Small tables with named rows and columns. After each table, cells are looked up by row and column.

kiv =
|  | murebol | zemiv |
|---|---|---|
| zataz | 0.760 | 0.192 |
| miguv | 0.486 | 0.565 |
| vev | 0.061 | 0.885 |

murebol of miguv: 0.486
zemiv of miguv: 0.565
murebol of zataz: 0.760
zemiv of zataz: 0.192
murebol of vev: 0.061
zemiv of vev: 0.885

pemifev.tsv
	lov	ved	femi	nol	lalofi	mig
tig	192	126	191	121	189	121
tus	162	24	161	13	161	12
tubenuf	126	202	126	209	126	210
fak	121	172	122	186	124	184
soredal	64	132	64	130	65	131
kif	145	62	143	57	145	52
zeg	185	115	183	113	183	110
kadi	199	136	198	134	197	134
pegut	190	121	190	116	188	117

femi of pegut = 190
ved of tubenuf = 202
nol of tig = 121
lov of tus = 162
lalofi of pegut = 188
femi of tig = 191
mig of tus = 12
nol of zeg = 113
lov of zeg = 185
ved of pegut = 121
femi of soredal = 64
mig of tubenuf = 210
lalofi of kif = 145
Row with the largest lalofi: kadi

zedirem:
        toki  dogoguz  lel  nogu  ponad  zofup  pil  dop  sabilif  pobodi
vude      19       88   98    88    195     88   62  130      176     138
rabebi   174       95   83   139     43     77  138   98       56      77
gulegi    20       88   98    91    192     89   60  127      178     140

rabebi, nogu -> 139
gulegi, pil -> 60
vude, toki -> 19
rabebi, lel -> 83
vude, dop -> 130
rabebi, ponad -> 43
vude, pil -> 62
vude, pobodi -> 138
rabebi, sabilif -> 56
gulegi, zofup -> 89
gulegi, sabilif -> 178
rabebi, dogoguz -> 95
gulegi, pobodi -> 140
gulegi, lel -> 98
vude, nogu -> 88
rabebi, toki -> 174

vil:
,zal,ropiva,zaver,zunuz,vefu,mukedun
vofe,143,135,196,156,162,177
zitil,114,179,137,159,158,159
nog,209,155,182,89,141,176
zas,217,169,97,204,61,170
buriso,169,175,194,122,202,157
gez,156,182,158,179,107,121
didida,129,183,162,165,232,150
puda,136,160,166,119,188,178
tufuvev,189,161,190,190,158,145
pemit,113,183,95,169,52,144
zot,170,166,166,186,130,156
bufovu,120,133,177,184,201,183
defusip,182,205,136,95,119,151
sitolok,174,134,182,179,158,166

What is the zal of nog in vil? 209
What is the zal of defusip in vil? 182
What is the zal of vofe in vil? 143
What is the zal of pemit in vil? 113
What is the vefu of tufuvev in vil? 158
What is the zunuz of sitolok in vil? 179
What is the ropiva of gez in vil? 182
What is the zaver of nog in vil? 182
What is the mukedun of sitolok in vil? 166
What is the zal of zas in vil? 217
What is the zal of gez in vil? 156
What is the zaver of vofe in vil? 196
What is the vefu of pemit in vil? 52
What is the ropiva of buriso in vil? 175
What is the zaver of pemit in vil? 95
What is the vefu of buriso in vil? 202
What is the mukedun of tufuvev in vil? 145

tivamu =
|  | nev | gazu | ziv | ras | tepita | vik | fid |
|---|---|---|---|---|---|---|---|
| fel | 89920 | 20108 | 15608 | 38717 | -34131 | 27393 | -47973 |
| lim | -54663 | -89234 | -43860 | -73974 | 8797 | 29682 | -10660 |
| magedu | -34831 | 57350 | 61756 | -7444 | 30016 | -2662 | -66699 |

What is the vik of fel in tivamu? 27393
What is the gazu of magedu in tivamu? 57350
What is the vik of magedu in tivamu? -2662
What is the tepita of magedu in tivamu? 30016
What is the nev of magedu in tivamu? -34831
What is the ras of magedu in tivamu? -7444
What is the nev of fel in tivamu? 89920
What is the nev of lim in tivamu? -54663
What is the gazu of fel in tivamu? 20108
What is the fid of magedu in tivamu? -66699
What is the ziv of lim in tivamu? -43860
What is the tepita of fel in tivamu? -34131
What is the fid of lim in tivamu? -10660
What is the fid of fel in tivamu? -47973

rom.csv
,kinufe,rukatap,torasim,fut,fupobin,mekomup,soga,bato
retip,77.69,61.46,59.32,71.34,81.39,60.72,92.02,19.10
mam,51.60,41.76,42.31,59.56,78.36,66.85,93.19,73.24
buped,83.71,59.73,41.47,46.69,40.59,71.12,42.35,49.92
tulo,33.29,22.77,35.74,6.75,59.80,32.46,8.45,46.02
matodo,60.71,73.59,16.75,78.38,22.52,51.28,24.86,47.28
gifar,39.79,41.19,21.42,22.27,54.02,25.92,51.95,71.00
poradum,96.67,54.01,49.83,60.58,74.56,63.06,92.01,50.95
pigezut,69.05,72.42,46.09,53.21,83.79,61.96,78.81,42.27
bikupod,48.26,61.26,68.49,71.53,69.33,49.16,46.92,29.53

What is the soga of retip in rom?
92.02
What is the fut of poradum in rom?
60.58
What is the soga of tulo in rom?
8.45
What is the torasim of tulo in rom?
35.74
What is the rukatap of gifar in rom?
41.19
What is the bato of tulo in rom?
46.02
What is the rukatap of mam in rom?
41.76
What is the kinufe of retip in rom?
77.69
What is the kinufe of tulo in rom?
33.29
What is the bato of retip in rom?
19.10
What is the soga of matodo in rom?
24.86
What is the mekomup of pigezut in rom?
61.96
What is the fut of tulo in rom?
6.75
What is the bato of gifar in rom?
71.00
Which row has the largest rukatap? matodo

